Look-ups in named tables: a row name and a column name give one cell, copied from the table.

Table viso
|  | nef | lub | lib | denibuk |
|---|---|---|---|---|
| voke | 5829 | 5670 | 7387 | 4782 |
| kedavim | 4437 | 3926 | 4721 | 3409 |
| mutadub | 2450 | 6649 | 6307 | 6166 |
| rona | 8497 | 4168 | 7565 | 3223 |
| nefido | 7608 | 5108 | 6391 | 5254 |
| sare | 6190 | 6284 | 8526 | 1925 |
| rom | 4034 | 7102 | 5114 | 4296 |
| laga | 6459 | 5260 | 7548 | 2694 |
| biboro | 3358 | 5120 | 6795 | 8489 |
| fip | 5520 | 3174 | 8874 | 4870 |
| velit | 1719 | 4670 | 3655 | 5420 |
| nog | 7584 | 5773 | 9206 | 5790 |
| sevetur | 2375 | 5073 | 4620 | 6731 |
| pul | 5490 | 3654 | 9968 | 5255 |

lub of pul = 3654
nef of nog = 7584
denibuk of voke = 4782
nef of pul = 5490
nef of fip = 5520
denibuk of biboro = 8489
nef of sevetur = 2375
nef of rom = 4034
lib of laga = 7548
lub of rom = 7102
lib of nog = 9206
nef of mutadub = 2450
denibuk of velit = 5420
lib of mutadub = 6307
denibuk of nefido = 5254

kesiz =
,rodi,biromib,bakisol,tur,kop,gufu
zop,-14791,-40979,-16577,47684,37109,-69994
fize,44779,-25486,66451,-78397,-37364,19040
gunu,-32060,44645,45906,-17439,15175,-63894
regomi,35167,-71539,-54031,66964,-72488,-17596
buk,73361,5429,-72514,-68280,15676,5090
gakudog,-43294,-83740,-26447,13474,51636,42767
peka,-67372,61564,-56087,2552,807,-4751
zib,-55834,41032,-84380,-55155,-13372,67846

buk, rodi => 73361
gakudog, bakisol => -26447
gakudog, gufu => 42767
zib, biromib => 41032
fize, bakisol => 66451
fize, kop => -37364
gunu, rodi => -32060
zib, kop => -13372
buk, biromib => 5429
regomi, rodi => 35167
gunu, gufu => -63894
zop, rodi => -14791
regomi, kop => -72488
gunu, bakisol => 45906
buk, tur => -68280
zop, gufu => -69994
fize, rodi => 44779
Which row has the largest tur? regomi

timiga.csv
,memifef,kagal,duz,vadiveb,nibaf,zekimit
rulug,119,124,38,79,142,123
fep,61,104,33,101,92,114
fev,89,103,54,131,154,50
ked,45,108,122,122,136,164
menivi,42,122,64,91,89,71
roraz,124,36,109,192,77,137
sisel,96,140,119,63,41,65
fezivid,67,118,47,79,100,141
rirave,76,130,78,56,69,40
pon,110,152,89,39,36,58
taz,161,87,77,28,118,173
dufofa,40,145,78,102,134,164
koti,171,6,59,191,22,84
lovu,79,180,88,139,188,77

roraz, zekimit => 137
sisel, memifef => 96
fev, nibaf => 154
koti, duz => 59
lovu, kagal => 180
rulug, kagal => 124
sisel, vadiveb => 63
dufofa, kagal => 145
lovu, vadiveb => 139
roraz, nibaf => 77
lovu, duz => 88
fev, vadiveb => 131
pon, memifef => 110
taz, vadiveb => 28
sisel, zekimit => 65
rulug, vadiveb => 79
lovu, zekimit => 77

Table temitoz
	renariz	pez	sanazuv	bar	matufa	gupa	pariro	pur	gedofip
fif	128	79	91	74	144	56	38	62	150
pitesag	19	98	192	51	166	232	75	25	38
mab	59	90	98	97	72	154	60	221	168
banobuv	143	100	98	169	47	65	11	236	238
gumepe	107	94	74	111	85	89	55	177	132
bukitur	91	136	170	207	78	119	162	52	89
takev	90	136	55	124	178	82	173	89	79

mab, sanazuv -> 98
mab, renariz -> 59
mab, gedofip -> 168
takev, gedofip -> 79
banobuv, pez -> 100
fif, sanazuv -> 91

ril =
,nid,sosezo,boma
dizuneg,107,120,142
vifanun,93,117,81
diz,144,174,129
gad,141,117,149
talem,161,142,97
ref,134,149,74
tipo,108,136,157
mibok,157,194,116
tebapiz,124,160,63
devena,177,98,77
lel,120,139,76

nid of ref: 134
sosezo of diz: 174
nid of tipo: 108
sosezo of devena: 98
boma of mibok: 116
nid of vifanun: 93
nid of diz: 144
sosezo of gad: 117
nid of dizuneg: 107
boma of devena: 77
nid of tebapiz: 124
boma of tipo: 157
boma of ref: 74
sosezo of tebapiz: 160
nid of talem: 161
sosezo of mibok: 194

Table zer
         rebobus  fopi  nak  vuv  ruv  laloku  velubab
kas          106   137  113   47  137      36      235
suf          140    83  113  179   63     124      127
fipovo        93   135  144  171  120      53      109
mobig        105   155   57  112  141     120      127
kiz          126   138  160   88   88     152      179
dibis        144   165   77  142  108     135      150
bar          184   141  116  115  163     163      117
dek           99   190  114   57  143     117      116
bugute       106   211  174  118  144     139      123
vibevag      112   132   75  141  125     119      145
todot        126   111  124   99  168     118      156
legi         116   209  211  103  132     170       79
lurunum      147   137  137   29  133     159      150

What is the fopi of todot in zer? 111
What is the velubab of vibevag in zer? 145
What is the rebobus of kas in zer? 106
What is the velubab of kas in zer? 235
What is the ruv of bar in zer? 163
What is the velubab of fipovo in zer? 109
What is the vuv of dek in zer? 57
What is the ruv of kas in zer? 137
What is the rebobus of kiz in zer? 126
What is the vuv of vibevag in zer? 141
What is the laloku of bar in zer? 163
What is the vuv of bar in zer? 115
What is the laloku of suf in zer? 124
What is the rebobus of mobig in zer? 105
What is the rebobus of legi in zer? 116
What is the nak of vibevag in zer? 75
What is the velubab of suf in zer? 127
What is the fopi of suf in zer? 83
What is the vuv of lurunum in zer? 29

